One hidden turn or mirror swaps the rows below in pairs. Which row is each named row swapped with?
The rows were stretched afterwards, more along some directions than others.
zab: [-19.8  -4.8   1.8   6.5  -8.0  -1.4  -7.3  -5.9 -10.0  -1.0  -4.8 -12.5
  47.1 -15.5   2.4  -3.3   7.6]
pedu: [-25.4   1.3   1.4  -1.9  -9.2  -9.6  -3.4  -2.2 -13.9  -0.4 -10.6  -8.6
  35.9  -9.1   5.8 -15.3  17.5]
dafum: [ -7.7 -12.4   1.9   8.9  -0.8 -15.8   9.4 -16.8 -33.3 -11.4  14.5  26.3
  18.7 -15.9  21.5  19.4  10.1]
tedil: [ -6.9  -9.8  -4.4 -13.0 -21.0  13.4   0.4   1.9   2.1 -18.8 -16.0  10.0
  -5.0  -9.7 -16.5  14.4   0.2]
gafo: [-20.5 -14.7   2.3  -4.8  -3.1  -5.1   0.4  -8.9 -12.5   0.7   6.5  -6.1
  42.4  -7.8  10.4   0.4  -6.4]
kemer: [-21.9  -5.2   5.7  -5.5 -16.7  -8.4 -20.5   0.7  -2.5   0.5  -9.3  -8.9
  34.5 -20.5   3.5  -3.6  10.7]
Ket: [ -1.0 -16.4  -5.8  -2.2  -7.2  -9.3 -12.6  13.4  -2.9 -34.2   8.8  -1.7
  20.7  -6.1 -14.9   7.9  26.2]
lipi: [ 16.4  -2.5  -5.8  11.1  17.2   8.5  -4.4   1.0  -8.2 -22.6   6.2  14.9
 -19.9  22.3 -28.6 -11.9   3.2]
Vive: [  6.9   0.2  -9.3  16.3  16.2 -23.2  -9.7 -12.3 -18.5  -8.2  34.4  21.2
  11.5 -14.3   4.6   9.0  -5.5]
domin: [ 17.2   9.3   4.3 -17.8 -14.3  35.0 -26.9   8.5 -19.8 -33.8  -7.4 -19.5
  -6.7  18.0  -3.1  -3.9  18.9]
Liv: [-12.4  14.9  -2.8 -16.9   0.0   1.1  -6.7 -19.6 -43.7 -24.5  -6.3  24.5
  11.3  15.0  17.4   1.8   9.4]
dobob: [ 19.9 -10.7  -5.2   5.8  12.6   9.8  -6.0  10.2   0.2 -29.5  11.1  11.3
 -20.6  22.0 -17.0  -4.0  -2.9]
Fub: [  1.0  -7.9  -0.7  16.6   2.4 -22.0  -0.2  -9.5 -14.5  -2.3  19.6  18.7
  -0.7 -22.7  17.4  14.3   3.5]
kud: [  6.8  36.8  17.8  -1.3 -16.6  29.1   8.5 -12.8  -6.1  15.2 -21.7 -15.0
 -43.0  15.0  16.2  15.6 -26.5]
ret: [-22.5  -7.1  -3.4 -13.9 -17.6   4.6   8.4  -0.2   6.7   0.0 -22.5  19.2
  10.9 -13.0 -14.3   2.7  -1.1]
vuv: [-17.4   2.0   2.6  -7.3 -13.4  23.1   9.7 -13.3  -9.5  -7.0 -17.2  21.8
  11.9 -12.4 -18.6  10.8   7.3]
zagon: [  4.4  41.1  15.0  -8.9  -9.5  17.7  -0.2 -13.0  -6.0  18.8 -10.4  -4.2
 -30.3   4.7  17.2  13.8 -29.6]
Sav: [  9.6  -7.7   5.4 -16.1   1.6   3.1 -23.2 -13.5 -44.1 -24.4   4.6  18.1
  -5.4  12.2  18.6  18.2   5.8]
Bod: [ 13.9  -6.5  -4.5   9.7  17.3   5.8   4.7   6.8 -17.5 -33.7   6.5  13.8
 -15.3  29.8 -18.0  -8.4   8.8]
rop: [-27.4  -9.0  10.1   0.9 -14.9   5.1  -2.1 -17.3 -29.3  11.5 -15.7  -4.8
  44.6  -7.6  17.5  -2.6   8.5]
buvu: [  6.1  18.9  17.4 -11.7 -27.1  15.3   6.5   1.6   5.2  23.2  -1.9   1.2
 -39.4  -7.9  25.4  22.7 -28.8]
fezi: [-15.5  16.5  -4.6 -15.3  24.0   7.2 -16.4 -29.1 -23.1  -2.6   5.4  -5.0
  30.6  32.5  -7.9 -13.7 -33.2]
Fivid: [-14.6 -20.7   2.1  -9.3 -10.3   1.8  -9.8 -18.9 -48.4 -12.4 -12.4  18.9
   6.2   3.6  19.9  14.4  17.9]
Batir: [-20.2 -10.8   5.9 -11.1 -22.4   6.5  12.6  -0.5  -2.1  -7.9 -14.9  23.9
   5.6 -19.4 -16.8  17.3   5.7]
supib: [-18.3 -21.9  -0.2 -14.2  10.1  11.4  -9.8  -5.3 -10.8  -9.5 -10.3  -4.3
  42.1  30.1 -11.9 -11.9 -15.8]
vigi: [-24.3  -8.1  -1.0 -11.3 -26.2  10.7  24.1  -3.8   1.2   1.2 -19.6  17.9
   6.7  -9.8  -9.3  11.6  -0.4]
tuv: [  5.7  24.4  11.3   1.0 -16.9  15.2  -7.1 -11.1   9.1  33.1  -5.3 -16.6
 -25.1 -13.7  24.3  25.4 -36.3]
tizes: [-21.9   9.3   5.4  -6.1  -6.1  -8.0  -7.8  -4.0 -13.6  -6.1  -8.4  -6.2
  31.5 -11.3   4.5 -14.8  14.5]
fura: [-26.4  -8.7   2.8   2.9 -19.4  -1.0  12.7  -9.1  -1.0   1.0 -29.0  16.7
   6.3 -27.1  -9.7  18.8  13.5]
sefim: [  4.2  36.9  11.0   1.5 -15.5  18.9   9.8 -11.3  -9.7  23.1  -8.3  -6.5
 -42.7  -1.2  17.7  17.6 -23.4]
vora: [ -4.0  -4.3   0.6  -7.8  21.4  12.2 -17.8 -17.3 -28.4 -20.1  14.9  -5.1
  26.8  26.3  -2.4  10.3 -27.0]
Dap: [ 19.0  20.4   3.9 -18.2 -13.5  32.6 -28.6  20.0 -11.0 -33.3  -7.6 -21.3
  -6.1  18.7  -3.4 -13.6  15.8]
faz: [  8.1  38.3  17.1 -14.1 -14.9  30.6  10.2  -3.1   3.8  11.3  -1.8  -0.2
 -40.0   4.2  24.9  15.0 -25.8]
tila: [ 13.4  10.3   8.1 -10.0 -12.9  34.3 -28.8   4.2 -22.2 -25.9 -17.7 -23.9
   0.1  19.3  -5.6  -6.6  18.5]
rikiv: [ -0.4 -16.5  -1.7   2.2  12.8 -17.3  -1.4  -6.3 -18.4 -25.5  33.6  28.9
  16.0 -13.1  10.7  17.8  -5.1]
lidun: [-27.7  -1.5   6.6  -3.3 -15.2  -6.8   3.3  -8.4 -26.2 -10.1 -18.6  -3.0
  41.3 -15.9  11.0  -3.4  24.7]
sep: [  0.8 -10.9  -6.7  15.4  10.8 -19.9   3.3 -11.1  -4.9   6.5  27.5  15.0
  16.3 -13.3  12.7   7.6 -23.1]
tof: [  0.2   0.5  -7.4  17.3   9.0 -16.0  -3.0  -9.8  -9.6   0.4  21.6  21.7
  21.1 -13.3   6.0  -0.1  -8.2]
Rolef: [ 16.1  -4.0   1.6  10.7  -4.9 -12.4 -15.2  -5.7  -6.3  13.3  16.9  -7.1
 -25.7  -2.5  12.3  12.7  -1.5]
Pesom: [  0.4  -3.5   0.7  19.9   5.0 -21.4 -10.0 -10.8  -6.4   6.9  18.8  19.7
   4.8 -18.1   9.2  12.4  -9.8]
vesa: [ 26.0  36.7  11.5  -1.8 -13.1  17.5   0.5   8.8  -4.2  -3.4   1.0 -10.3
 -50.2   9.4  13.8  19.8 -21.3]
Gusa: [ 18.2  -0.8  -1.8   8.7  13.9  18.1   2.1   1.7  -8.9 -28.8   6.6   9.5
 -20.3  30.2 -18.5  -4.1   0.6]
Kiv: [ 18.7  -0.8  -2.1 -15.4  -7.0  23.3 -33.7  10.3 -23.6 -30.1   0.4 -21.3
   1.4  16.5  -6.4  -8.2  14.6]
tasal: [-13.9  -1.5  -5.5  -7.4 -16.3   6.4   9.4   0.7  -5.2 -13.4  -9.9  16.5
  -5.3 -19.0 -16.4  15.1   6.1]
mafat: [-13.8 -24.8  -6.8  -7.9 -23.6  -0.7   4.5   9.3   6.2  -2.0 -23.8   6.4
  -5.6 -12.9 -27.2  -0.7  10.1]
Kebol: [ 11.3  36.3  14.8 -14.4 -14.4  16.5   6.9 -13.2 -12.8   4.9   6.7  -0.3
 -45.3   1.0  21.6  30.0 -25.1]
zeve: [ 21.3   6.8   4.0 -12.0 -14.4  30.5 -23.4  10.7 -14.0 -25.9 -12.1 -30.8
 -12.5  20.4  -0.5  -1.8  15.4]
kape: [ 20.8 -15.2  -7.9   9.7  12.0   8.7   0.4   5.7  -5.3 -31.4   5.3   5.5
 -19.1  24.2 -22.2   0.9   6.2]

Batir pairs with buvu
tila pairs with dobob
Liv pairs with fezi
Sav pairs with supib
domin pairs with Gusa
kemer pairs with Pesom
vigi pairs with Kebol

